One turn moves every row onto another: examples first, then more rows asked
Zata: [ 19  38   4 -14   5   7  10   2  -9 -29 -19   1]
Luva: [ 20  49  21 -29 -12 -36  -4  25 -14 -15 -29  -6]
Zeni: [  1  39  22 -15 -22 -19 -15  19 -11 -15 -24 -14]
Kulo: [ 24  42   8  -4 -15  -3   8  -4   0 -18 -23   3]
lusa: [ 19  42  -5 -23  -5 -10  22   2   0 -21 -29   5]
muda: [ 16  40   0 -11  -6   1  13   1  -3 -25 -26  12]
mur: [ 17  45  -9 -25  -2  -7  17   6   3 -22 -25 -12]
Giref: [ 32  45   3 -16  -6 -13  12  -1  -3 -23 -30 -18]
dela: [ 25  42  -4 -24   6 -10  18   3 -10 -27 -26  -6]
Mik: [ -8  45  26 -18 -10 -18  -8  12 -11  -3 -29 -15]
Tav: [ -5  43  14 -15  13  -9 -14  10  -6  -5 -14   1]
tepe: [ 13  53  17 -18   1 -23  -2  38 -20 -11 -20   4]
makef: [  2  50  14 -12   1 -15  -4  32 -15  -1  -9  -7]
buba: [  7  48  19 -25 -14 -23  -2  37 -20 -18 -30  -8]
tedug: [ -5  44  16 -19 -14 -16  -4  30 -13  -7 -19 -19]
tedi: [  3  49  25 -29  -8 -30  -2  19 -17 -14 -42  -6]
ragid: [ 16  40  -6 -17  -6   0   9   7 -10 -36 -27   2]
Pev: [ 15  47  22 -32  -9 -34  -8  12 -15 -20 -38  -6]
vizev: [ -9  39  11 -13   3  -9 -11  23  -9  -8 -11  -1]
sif: [ 33  51   6 -14  -7  -7  11   1   2 -15 -15 -12]
kes: [ 15  50  16 -29  17 -26  -4  16 -14 -12 -24  12]
gemub: [ 11  49  10 -28  14 -26   0  30 -12  -9 -17   8]
Selek: [ 26  46   3 -16 -14 -13  17  -4   3 -14 -26  -5]
kegol: [ -5  49  22 -11   9 -14  -8  15 -15   1 -18   2]
gozun: [ 30  46   9  -6 -11   0   4   2 -11 -28 -17   2]
Komuv: [ -4  39  21 -18 -13 -17 -17   5  -7 -12 -28 -17]
Lan: [ 26  41  11  -6  -7   3   3  -1  -1 -25 -22 -13]
nelud: [  7  53  21 -22  11 -26  -3  22 -21 -10 -31  11]

buba goes to tepe
kegol goes to Mik
gemub goes to vizev
And these:
Giref goes to dela
Pev goes to kes
lusa goes to muda
gozun goes to sif

One turn moves every row onto another: examples first, then more rows asked
kogu: [ -2   9   3  -4 -12 -19 -13  13   5  10 -13 -16 -13  -3   8   8  -4   7
  -2 -11  -6  -1   4 -13  -5   9 -22   0  -4   2  -3  -5   6]
teb: [ -1  -6  15  -7 -13   9   7 -17  -8  11  10  13  10   5  -1  -7  16  -2
   5   5  14  10   8 -17   1   0   3  -4  -9  -3  -9  19   4]
Duvu: [  1   3  -8  -9  10  14  -2  11  -2   5   4  -2  16   2  13  10   5 -10
  10   8  -1  23 -11  14   4  12  10  18  17  14  11  -1 -12]
lem: [ 21 -12  -6  -8   4   1   1 -17   3  -2 -10   8  -2  11   7   3  -2   7
 -11  -3   3 -18  -4  12   0 -26  12   7   4  -1  -2 -11   2]
lavov: [ -9  -8   3  -4  27  17 -11  -2   7  -7   3   5  13  10   0   0  -3   2
  -7  -7   9  21  -5  -6   2  19  -1  -1  -1   9  17   3   4]
Fifo: [  1  -3  15  -7 -18  -1  12 -19  -3  21  13   2  10   2  -4   2  11  -6
   9  10   5  -2   6 -17  -3   1  -9   2 -15  -7  -9   2   2]
Mogi: [ -1  -8   2   4  -7 -10  -8  26   0  23  -3 -21  11  -9   7   8  -3  -5
  -6   8 -10  19   6 -11  -4   5 -15   7  -2  -2  -1  -2   9]
ped: [-10   0   8   7   5   1  -1  -1  11  -7  12 -12  21  -1  14  -4  -8 -11
  26  11   5  12   1   6   9  10  10   9  -3   8  14   4  -3]
San: [  2   5  -2   2  -8   8 -10   7 -14  12   1  17 -11   5   5  14 -10   9
   8 -21   5  -9  -8  -2  -8 -13  23   5   6   1 -10  -3   6]
namud: [  1  -1  16  -8 -20   5   6 -16 -12  21   8   9  10   7  -1  -1  11  -2
   8   1   5  -2  10 -20  -3  -5  -3  -2 -10  -3 -10  14  -2]
lomus: [ 11 -11  -2 -12   0 -14 -10   7   2   3 -21 -17  16   0  22  -4  11  -1
  -8   7   0  16  12   6  10   2 -12  12  -8   4  -2   2  -3]
suf: [-12  -7   3   9 -15  -7 -19  11   0  -7 -19 -14  -1  -2  -3 -11   7  -3
 -17  -7 -12   6  -2  -9   4   6 -11 -11  -3   6   2  11  -8]
ged: [ -8  -5   5  11 -11   2  -6  -5   8 -13  -4   4 -18  10  -5   1   5   0
  -6 -22  -1  -9 -12  10  11   9  22   0   6  -1  -4   5  -2]
botut: [  0  -8  12  -6 -12   4  16 -23   1  12  15   8   6   2  -4  -3  15  -4
   5  13  14   6   2 -13   0   3   1  -2 -12  -7  -8   8  10]
zuse: [ -4   3   4   9 -16 -12  -9  13  -2  -2  -6 -18  11 -11  14 -13  -9  -6
   8  12  -3   1   6 -11  -4 -17  -9 -12   0  10   9  16   3]
zuk: [ -9 -12   0   4  -6   5 -11 -16   7   4  -7  -1  -8   5 -17   2   0   2
 -11  -5 -15 -18  -9  -2  -8  -9   5  -9   6   4  17 -13 -16]
sabe: [ -6   7   5  -6   1   7 -16   8  -2   9  -1   8  -9  20  10  18   1   7
   3 -33   3  -7   3   1   4   9  11  -2   5   2   4  13  -1]
Netud: [  0  -5   4   5  -1   4   2 -14  11   7  11  -6   7  -1   1   1 -14  -2
  14  15  -5 -15   0   0 -11 -25  11  -6  11   7  25  -6  -4]
dab: [  9 -15  -3 -10  12  -3  -9   5   2   0 -14 -13  29   6  17  -2   9  -6
 -10   7   1  16   7   9  12   3 -10  10 -12   4   4   3  -4]
beved: [ 15  -7  -9 -12   1   0  -4 -11  -2   1  -9  11  -3  14  13  10   6   6
  -3 -10   8 -21  -3  19   5 -19  19   5   0  -2  -2  -4   0]
Tar: [ 11   5 -11  -2 -12  -6  -1  27  -7   5  -8 -15   4  -9   9   3   0  -9
 -13  14  -9   7 -13   0  -5 -11 -16   0  17   7  -2   5   5]
kuziv: [ -9 -13   1   0  10  10 -11  18  -1  13   2  -5  18  -2  10   4   6  -4
   0   4   3  37   5  -4   3  16   7   7   1   5   9   9   6]
Niked: [  8  -2 -18  -9   7  13   1   0  -4   6   2   3   5  -5  -1   8  -3  -3
  -5  19  -3   0 -21   5 -14 -17   2   0  20  12  17 -13  -3]
Kugus: [-18 -11   5   5   3   2 -12  -7  14  -5  -4 -13   8   2  -6  -1   6  -8
   1  -2 -10  13  -5   4  10  27   1   9  -6   5  13  -9 -17]
fesek: [ 11  15  -7  -1 -11   2   1  20 -10  -2   0   4  -7   4  16  12  -2  -5
   6  -9   1  -1 -17  13   4  -3  13  14  19   7 -13   6   0]
Lod: [  2  -9 -10   2   6  10   1  -7   1   7   9  13  -9  -4  -8  11 -10   6
  -2   4   7  -5 -17  -1 -14 -15  16  -1   5  -2   4 -20  17]
rinam: [  5 -10   2  -1  10   2   3 -11  21   4   1  -5 -15   2 -10   4  -9   9
 -17   4  -2  -1  -7  -9 -12  -4  -9  -5  11  -1  12 -16  15]
Sem: [  0   6   7  12 -15  -2   1   6   5  -8   9  -1  -6   5  16  -1  -7  -4
  16  -7   8 -11  -2   9   8 -13  25  -3  11   2   0  21   9]

Netud goes to ped
Kugus goes to ged
teb goes to namud
And these:
dab goes to beved
lavov goes to sabe
fesek goes to Tar
Lod goes to kuziv

One turn moves every row onto another: examples first, then more rows asked
bagum: [ 18 -13 -13   3   2   5  -3  15   1   4  -3  -7 -12]
Dus: [ 4  1 -9  6  2  3  0 -5 -2 39 -4 -1  2]
mudo: [ 15  11  -1  14   3  -5  -1   6 -17  -6   5   6  -7]
Dape: [  3 -10  -2   2  -4   5  -1   8  -7  -5  10 -16  -5]
Dusi: [ 15 -15  -1  -2  -2   3  -2   6   9   2 -13 -16  -8]
lol: [  5   9  -4  -4  19  -2   1  -1 -22   0   4  -2   9]
tavi: [  3   2 -17  12  28  -5   0  -3  -4  -1 -12   1   2]
Bag: [  5  13  -2  24  12  -4   1  -2  -6 -14  -3   1   5]
git: [  0   3  -1   5 -11   0   2  -2  13  -3  -9  32   3]
vefeg: [ -6   3  -6  16 -17   3   3   5  18   6   2  17   7]
nog: [ 17   6  16   3  -8  -7   0  -1 -11  -6  -6  -4  -6]
latus: [ -9   9 -12  -9   3  11   5 -10  12  12 -20  15  12]
Totik: [ -1 -11   4   3  -4   6   0   2  -1  -8   3 -22   0]
bekad: [ -1   3   0   5 -12  -1   2  -3  14  -4 -10  31   4]
vur: [ 14  -6   6 -13   5  -9  -1  -4  -8   7 -17  -8 -10]
Begof: [ -2   0  -5  10   5   4   1 -12   6  34 -12  -7   8]
valog: [ -4  -8   5   3   3 -10   3  10  -5  27  -7  22  12]
tagaz: [  0   3   1   3 -12  -1   2  -3  13  -3 -10  30   2]
banap: [ -5  -9  13   1   0 -11   3   5   0  25 -13  17  14]
Nugo: [  8   6   5 -13  11  -5   1  -3 -22   2   1  -6   6]
fel: [ -3   2  -4  10 -22   2   2   7  15   9   4  18   2]
tef: [ -3   0   3   8 -25   1   3   3  18   8  -1  14   3]
Gomo: [  2  -2   2   1  17  -8   0 -13   3  -2 -25 -11   3]
met: [  6 -13  -7  10   8   6   0   2  15  -4 -16 -17   1]
mis: [ -5  10 -19  -8   5  11   4  -3   6  14 -12  22   8]
buguf: [ -8   2   0  13 -20   2   3   1  20   5  -3  13   8]
Vele: [  5   8  14  14   1  -7   2  -9   0 -14 -14  -9   5]
Gupu: [ -2  -7  -9  10   5   8  -1   8  -6  -7  11 -14  -1]
finar: [ -1   2 -12  13   8   4   0  -8   2  35  -6  -1   7]
meli: [ 15  -1 -13  -3  16  -6  -2   6 -16   7  -4   5 -12]
buta: [ -1   8 -12 -17  -3  10   3  -1   2  18 -11  20   3]
lipim: [ -3   6  -5 -19  -5   9   4  -7   9  16 -19  14   7]
Zanav: [  3   0  -1   4  -1   2   0  -9   2  38 -10  -6   3]
Tipa: [ -1   9  -1   0  21  -2   2  -8 -14  -5  -4  -7  15]
kibim: [-10  -8   8   8   6 -10   4   3   4  21 -15  16  20]
rido: [-8 -6  1 10  9 -9  3  7 -1 22 -8 22 17]
zuzar: [  9 -10 -19  15  13   7  -2  10   7  -2  -5  -8  -3]
rutos: [  1   3   1   4 -12  -1   1  -2  12  -3  -9  31   2]
Lil: [ -6  -8  -3  11   4   8   0   2   1 -11   4 -20   4]
Zimed: [  2   6   9  -9  13  -4   2 -10 -14  -2  -7 -12  13]

Dusi goes to met
meli goes to vur
And these:
Dape goes to Totik
rido goes to valog
Dus goes to Zanav
vefeg goes to fel
buta goes to lipim
lol goes to Nugo
Bag goes to mudo

One turn moves every row onto another: examples first, then more rows asked
tez: [  9  -9   8 -12 -15  14   1  -1   8   2  -6   1   7]
sodoz: [  8 -19 -11  14  -1 -21 -15   2  -5  -8   6  19   5]
paba: [ 21 -12  -1  -4   7   7   3 -12  14 -11   6  25   3]
sukuz: [ 19  -7 -16  -4   2 -16 -15   1   9  -5   7  20 -21]
pov: [  0 -15   0   7   3 -17 -15   9  -4   4  -3  31  10]
lar: [  7   7 -11 -11 -20  13  -5  -7 -10  10   0  28 -10]
nozuz: [  9   3 -12  -8 -21  13   7  12   3 -13   2   8  -2]
Raba: [  5  -9   6 -13 -12   5   5  -2   8   6  -9  -5   3]
Bav: [ -4 -14  -5   5   1 -26 -16   8 -13   1  -4  18   0]
namus: [  0  -1  -3  -1 -14   6  25   4 -14  -1  -3  25   2]
sokad: [ 18   0 -22   1 -17   5   4 -16   2   2  10  19 -11]
Zibo: [  6  -4  -7   5 -14   5  28   0  -8  -5   2  23   3]
forop: [  2  -1  12 -21   7   8  -5  -1  -3   4 -10  29  -1]
muzev: [  0  -2  -6   1 -12  -2  29   1 -11   0  -3  19  -1]
pebiv: [  6 -17  -3  12   3 -18 -13   5   1  -1   1  29  11]
Vunog: [  1 -20   3 -11   4   2  -9 -14 -19 -14  -3  28  -9]
Botan: [ -2 -21  -1 -10   8 -11  -2 -16 -16 -12  -5  18 -15]
tikap: [  4  -7  -1 -12  14 -16  11  -9  10   1  -7   9 -11]
Dal: [  3   5 -18  -9 -13  -7   6 -11  -6  13  -2  12 -20]
Gegi: [ 12 -11   3  -8 -13   8   6  -4  12   1  -4  -4   5]
fenog: [  5   3 -15  -8 -18   2  13  10   5 -11   0   0  -8]
Mufe: [  8 -25  -4  -4   6  -3  -3 -20 -11 -19   3  22  -9]
Bif: [  8  -1  -9 -15   2 -15 -20   7  -1   4  -3  23 -23]
nebup: [  3 -14  -3   7  -4 -10 -23   9 -13  -5   1  29   8]
Ganag: [  0   6  -9 -14 -19   7   7  14  -2  -7  -5   5  -7]
beru: [ 18  -4  -9  -9  -3  -2 -24   6   2  -5   5  32 -15]
pomu: [  0 -16  -3  10   5 -25 -11   6  -1   4  -3  24   6]

nozuz goes to Ganag
namus goes to muzev
And these:
pebiv goes to pov
beru goes to Bif
Dal goes to sokad
paba goes to forop
Botan goes to Mufe
sodoz goes to nebup
tez goes to Raba

One turn moves every row onto another: examples first, then more rows asked
bonu: [-25   2  19   9  -6   2   6  22 -11  11   6  13  14  12  -9   7  26]
fivag: [ -4 -10  18   8 -11  -3  -2   6  14  -9 -16  -1  27   2 -11   1 -20]
dep: [ -3   7  27  17  -1  -3  -8  29 -13  -1   3  24  16   3  -9   0   9]
Dovu: [  1 -21  11   9  -7   5  -2   5  -4 -19  -5  20  17  14 -27  -5  -6]
Melov: [-13  -5   9  30 -30 -16  -9  21   4  -4   3  20  19   3 -30  -5  14]
Zili: [ -6 -14  14  14  -9   2  12  -9  10   2   6   8  29  21 -13   3  -9]
Fuf: [ -8  15  12   4 -11  -6  -5  29   9  -5  -8  12  23   5 -17  -9  25]
novi: [ -4 -16  21  18 -11   3   9  -8   4  -7   7   9  24  19 -12  -1 -15]
pigen: [-21  -6  11  15 -40  -1   4  24   5   1  -9  17  11   3   9  11  19]
nerut: [-27  12  21  22 -18   8   3   4   1 -10 -13  14  -3   7  -6  -9  17]
puboz: [-12 -17   2   4 -16  -2  21  12   9  18   2  12  27  17   3   5   5]
Sas: [-27  12  24  20 -19   6   4   6   1  -9 -15  19  -3   3  -3  -6  13]
bam: [ -1 -16   2   3 -19   7   4  18  12  12 -15   8  22  -6   5   0  -7]
paziv: [-18 -11  10  25 -35   7   2  16  -3  -1   3  10  10  19   3   4  26]
Vapeb: [  0  13  13  10 -18   7   6  15   2  -3  13  34  17   2 -12 -14  19]
molu: [  1 -24   3  17 -11  15   1   9   0  10   0  -1  22  16  -3  -7   2]
zuli: [-10  -6  10   1 -17  -6  16  -1  24   3  -8  11  30   5  -9   6 -12]
lidil: [ -9 -11  11  25 -37  13 -10  21  -1  -5  -9   9   6   1   5   2  15]
Pelo: [-14   7  13   2 -20  11   6  20   0  10  -1  28   7 -16  -1   1  13]
pevo: [-12  -4  11   0 -22  -7  20  -4  24  -5  -2  12  29  12 -12   0  -9]
baz: [-12 -15   7  -3 -13  -7  16   5   7 -15  -1  27  23  22 -26   1   3]
redu: [-10   3   8  11 -14  21 -11  17  -1   3  -3   4   9  -2 -15 -13  26]
sev: [ -6 -14   9  -5 -13  -8   2  15   9 -17 -19  24  20   0 -22   3 -10]
Rufo: [-30  12  24  21 -16   2   7   7   0  -8 -14  16  -1   9  -5  -4  17]
mubof: [  0 -13  14  12  -9   5  -4  -1  13  -1 -11  -1  25   4 -12   1 -18]
gevef: [-15  -5  13  30 -29 -20  -6  22   0  -2   3  28  18  -1 -26   1   9]
mibov: [-10  -4   9  30 -33 -12  -8  19   4  -4   4  28  17  -5 -27  -7   9]

Sas goes to Rufo
gevef goes to Melov
Zili goes to mubof
And these:
Pelo goes to bonu
Vapeb goes to dep
bam goes to puboz
novi goes to fivag
lidil goes to pigen
baz goes to Dovu

One turn moves every row onto another: examples first, then more rows asked
Seki: [-25  -6  -1 -13  -9  14  31 -22 -27  -4 -14   1   7  -5   6]
Lur: [-17 -15 -14 -19   3  24  14  -5 -46   9 -13   9  12 -17  -7]
lig: [-29  13  -8 -42 -13   6   9 -13 -31  10   4  25  -2  -7 -13]
Bup: [-33  11  -6 -30 -12   2  15   4 -39   4  -7  23 -16  -7 -12]
tam: [-19  -7 -14 -25 -18  21  29 -16 -21   2  -8  -7   6  -1  10]
tif: [ -9  19  -5 -13  -1  -2  -2  -6 -25   7   5  14  -1   0  18]
Nekag: [-18  -5 -19 -21  -6  16 -12 -17 -29  19  -6  -7  -3   9 -11]
vazu: [-18   9  -7 -24  -2  22  13  -3 -59   4 -24  11   3   5  -9]
sibuz: [ -3  14  -7 -20   7  18  -3  -2 -40   5 -23  13  -6   8  13]
refa: [-10   3  -7  -1  -8  13   2 -10 -15  24  -5   5   8  12   3]
veg: [-13   7   1 -20   1   5 -15 -11 -26  19 -12  15  -9   9   4]
rar: [-27  -5   1 -28  -5  24  17  -3 -29   7  -2  16  -5 -21 -19]
Mezat: [-17  -6 -14 -15 -20  16   9   1 -40 -11  -2  -5  -6 -15 -10]
ziv: [-11  25 -16 -30  -1   6  19  -3 -21   9   2  15  17 -13  -1]
pomup: [-30 -11  -1 -29 -25  10  24 -17 -30   8 -13   5   6   0   1]
gon: [-14  17 -11 -30  -8  17  -2  14 -27   5  -8   5 -15  10  12]
mele: [-10 -11  -2 -19 -20  21   6  -8 -31  19   4  -2   0 -10 -18]
ros: [-16  -4   2 -29 -16  25  32 -22 -30   4 -19   7   3  -1   0]
fuzo: [-10  19 -12 -12   8   8  21 -16 -24   4   7  17  -9 -15   0]
ren: [-11  11 -10 -16 -14  -7  -5 -14 -22  18   0   2  13  -2 -10]
tevo: [-19  23  -8 -41 -13  18  13  10 -24   3 -14  10  -5  -3 -16]
mul: [-27  17 -21 -21  -3  20  15   7 -27  -8   4  -8  -8  -2  -1]
refe: [-11  14 -22 -21   0  17   0   1 -31 -11 -27  -5  -5   0  -8]
refi: [ -3  18 -10 -21 -18   6  14 -17 -25   8  -1  31   9   0   6]
muta: [-23   2 -30 -16  -4  12   8  12 -38   3  -9  -7  -9   1   4]
fodi: [-18  16  -7 -10 -13  20  14  10 -31 -12 -21   9  -9   9   2]
toser: [-20  -5 -18 -17  -6  14  -4  -7 -37   8 -32  18   5  12   2]
kovov: [ -2  -2 -19 -21  -8  19  16 -18 -35  -3   5  10   5 -24  -4]
Mos: [ -2   2 -18 -24 -12   9  -4 -22 -25  25   1   8 -12   0 -10]
Faf: [ -4   4  -9 -15   2  20  14  -4 -51  26 -19   9   3   5  -5]
peb: [-15   6  -3 -11   8   9  -2 -11 -35  15 -29   6  11   2 -15]
zib: [-29  14 -15 -32  -8  18  12   1  -7   3  -5  25  -8   0   2]
Noles: [-24 -11  -7 -26 -20  16  18 -26 -18  -2 -14  -2  -6  -1  -1]
Vige: [ -4  18  -5  -7   3  11  16 -23 -35   9   7   7  11  -5  -2]
dem: [-20  19  -3 -35  -2   6   6   7 -32  12  -4  27  -1   0  13]

tam goes to Seki
Vige goes to vazu
tevo goes to ren
And these:
zib goes to refa
fuzo goes to Faf
tif goes to sibuz
kovov goes to Lur

